Every row has a hidden score. How much higher is the second row's score than the first row's in each pair? 20 means about the same, 40 much higher and 0 much lower. The score is a weighted sum of the row's numbers plus the product of two more (or one squared), each taken from its middle value.
(-31 -12 2 -3 16 15 15 -18 -31 15)
(-13 -16 35 -33 -13 -8 14 -34 16 17) 13
(-29 21 11 -3 -10 17 -37 -29 7 -32)
(-7 4 -13 12 -15 -2 7 -5 -11 24) 15
(-37 -13 25 64 7 -3 29 -4 15 6)
(-20 -2 7 18 6 -1 -15 -9 15 27) 17
(-2 3 -1 22 6 20 -8 16 1 -7)
(-12 -15 -9 -4 19 11 -2 -27 19 -26) 17
(37 2 17 3 -31 -19 -17 51 36 -3)
(-17 6 -10 64 0 -5 -20 -17 21 27) 10
(-45 -41 31 -13 -19 6 -15 -27 42 7)
(-12 28 -9 -3 40 -52 19 -41 34 4) 25
(23 25 7 -23 -5 17 26 1 17 17)
(59 43 24 -52 25 13 12 0 19 -24) 22
(-19 13 -28 26 -5 28 2 -50 14 -62)
(14 15 -8 -16 5 14 24 -10 -3 13) 18
(-21 -33 10 19 11 -2 -7 -21 -13 -4)
(2 7 -21 -7 20 10 5 -10 15 11) 21
(2 -49 30 -27 -82 2 35 41 44 15)
(26 11 -15 -4 16 -8 22 -13 -9 8) 15
(39 41 -49 -44 75 5 21 7 -17 4)
(-15 -17 -16 29 36 -25 -20 -22 -34 10) 12
(12 -17 13 20 -14 41 30 12 9 12)
(-39 -45 38 15 -33 -21 -24 7 12 48) 14
(-40 -88 33 57 30 -19 -31 1 -62 36)
(4 -4 8 -20 -9 25 7 -12 20 11) 24
(27 -1 -1 -9 -2 -7 2 34 -3 7)
(-2 -32 5 29 9 42 -12 -9 -6 -23) 31
(15 1 -8 3 33 -5 -32 -7 23 4)
(8 36 -17 -26 3 16 10 2 -5 -2) 22
(-4 1 13 11 -5 23 22 5 11 19)
(-34 2 39 30 -18 16 -43 -4 12 10) 33
(-24 -6 10 8 17 3 29 17 -63 20)
(-14 4 -3 7 -12 17 14 -21 9 0) 10
(-16 -10 -4 6 5 27 22 -10 -14 -3)
(59 3 -6 -13 -47 -14 52 62 31 36) 21
(-4 -12 -10 20 5 21 26 20 -12 -15)
(10 21 -19 -12 3 8 6 6 1 0) 15
(41 -9 -5 -13 -61 -30 26 59 12 29)
(30 42 5 -47 8 -20 38 -19 4 26) 15
(19 -15 -13 -8 -6 10 7 11 6 1)
(-17 18 -28 -18 -24 8 -25 1 -19 -41) 22
(-8 -16 -25 25 48 -28 4 5 3 -50)
(3 1 -2 2 5 13 4 -9 30 16) 9
(7 33 -19 6 28 7 -4 -9 22 6)
(-16 -67 25 45 4 -64 -6 -13 -48 38) 26
(-9 -30 -2 45 3 1 47 25 -18 -33)
(-1 28 -33 -8 -33 23 1 -39 -2 -47) 9
(8 -20 4 8 26 -13 7 -16 12 7)
(8 15 -16 12 -16 -15 -16 22 38 11) 22
(4 27 -36 -17 30 12 33 -21 -6 10)
(2 -22 -4 32 -11 19 22 7 -10 6) 14
(19 21 -5 -22 11 11 17 -16 -1 7)
(-39 68 -22 -33 -42 10 -73 -10 -62 -95) 34
(0 -2 11 11 -10 23 12 6 16 7)
(-10 -24 3 3 8 14 -3 -17 33 7) 19
(41 28 3 -46 12 4 25 -39 -15 0)
(4 -12 1 43 13 25 -2 21 0 -23) 28
(26 41 -33 -11 19 -41 2 9 -26 -29)
(-2 24 3 -11 -32 10 -7 -27 -2 -26) 12
(-50 10 -32 -32 30 7 -71 4 13 -40)
(-3 16 13 -9 -34 22 -5 -17 11 -25) 19
(-7 -10 50 16 -16 28 19 15 12 2)
(4 15 -26 -15 8 10 17 -5 -3 10) 20
(-14 3 -11 8 28 -22 10 9 -18 34)
(-49 -38 50 -26 -38 30 -24 -57 -55 -127) 33
(-12 -4 8 13 9 -24 2 17 -17 21)
(5 0 10 -11 -6 7 18 -16 23 8) 18
(-30 -10 14 37 4 -31 -1 -10 -9 25)
(-4 -2 17 13 -5 20 16 2 10 14) 21
(-43 22 -7 17 0 18 -34 -31 12 -26)
(13 19 -9 -10 2 5 11 -7 16 14) 17
(0 19 -3 -13 -12 7 -1 -11 -17 1)
(-15 -4 -6 6 3 19 6 -24 0 -22) 21
(-36 -22 45 -27 -51 10 -30 -50 2 -39)
(-18 -12 -11 -7 47 -62 19 -24 -2 -13) 28
(-14 -17 24 32 27 -13 -35 15 -35 38)
(-5 -7 -17 12 -5 18 -8 -17 -7 -2) 26
(-9 -5 32 17 -26 29 32 26 4 -1)
(32 -36 -15 -9 -11 -16 -2 33 -23 16) 22
(24 5 -22 -15 -18 -6 27 12 -4 20)
(42 -9 1 -14 22 -37 35 -23 -36 27) 22
(8 23 -22 -18 15 4 17 -3 -1 17)
(-30 -59 56 3 -33 37 19 -4 2 -3) 28
(-4 9 -28 -4 26 13 -8 8 12 5)
(-4 3 -6 31 3 -38 -17 7 -14 -4) 18
(-52 -27 15 24 45 -33 0 -12 -56 37)
(26 27 -3 -31 9 3 9 -14 32 17) 7
(-7 -7 15 19 5 22 0 15 -17 9)
(21 15 -15 -5 -17 -5 21 20 20 18) 19
(-35 -12 -9 4 13 32 18 -11 -32 -2)
(17 7 -13 4 -9 4 22 16 26 18) 15
(-28 -27 29 35 0 25 26 -2 -7 -14)
(-25 -1 8 22 8 -47 5 -15 -20 32) 24
(-25 15 -21 11 3 9 9 -22 16 -5)
(-8 -8 5 -27 -10 2 11 -17 14 14) 18
(-6 -22 -3 26 11 -24 4 -12 -9 24)
(15 23 4 -28 6 7 14 -12 15 16) 16
(-10 0 17 45 -13 -44 -3 -13 -14 61)
(-2 30 -18 2 -33 -10 -29 -3 -33 -56) 28
(26 -7 -10 -2 7 -20 32 -7 -3 8)
(20 2 -20 11 -6 7 7 22 8 -4) 17
(-13 -18 17 -7 -39 16 -17 -21 16 -22)
(-7 -52 10 70 -5 -63 -10 13 -39 33) 14
(40 -5 -5 -26 -33 -4 18 19 -7 13)
(-3 17 -37 -19 54 14 -11 8 -1 2) 19
(32 -5 -6 -8 22 -36 30 8 -33 17)
(-61 -55 41 60 -15 -17 -30 -27 16 19) 6
(-50 -11 65 55 -3 6 -32 14 4 -31)
(-1 22 -1 -13 -32 20 10 -14 13 -15) 16
(46 41 -12 -40 30 -51 25 -2 -23 7)
(31 9 -23 -17 -31 -11 12 13 1 9) 13
(-7 13 6 -15 3 2 15 -1 -16 6)
(15 12 -11 -17 7 16 17 -12 -3 11) 20
(-9 -13 18 20 -1 -33 -7 -34 -48 20)
(6 -10 26 0 10 22 11 20 -19 8) 25
(1 -7 24 18 -26 30 27 11 11 0)
(-19 -18 -5 22 25 -3 8 -8 -23 33) 19
(-18 -7 -17 20 32 -44 -1 8 -44 32)
(39 -60 9 -11 -3 -10 3 42 -18 -15) 12
(19 -27 20 24 -8 -19 4 75 -4 29)
(-26 15 9 36 51 -10 -73 -43 54 -28) 20
(-6 -1 0 -22 -18 8 19 -12 7 8)
(4 2 -17 13 24 11 -10 5 15 -4) 20
(-32 -54 37 -15 -17 -3 -29 -39 28 6)
(3 -13 8 7 -1 -11 3 -28 -17 -10) 12
(-5 6 0 11 -4 -4 6 -5 10 18)
(-49 29 6 6 -31 23 -49 -32 -2 -57) 34
(11 18 -23 7 1 10 21 -7 24 22)
(19 4 -19 0 5 -14 26 -7 3 12) 24
(17 69 -27 -65 5 -9 -33 16 -31 -54)
(6 -31 29 -19 -59 -8 18 10 33 9) 21
(-9 25 -6 -15 -14 12 2 -21 14 -1)
(33 -16 -5 -12 22 -23 20 2 -16 0) 24
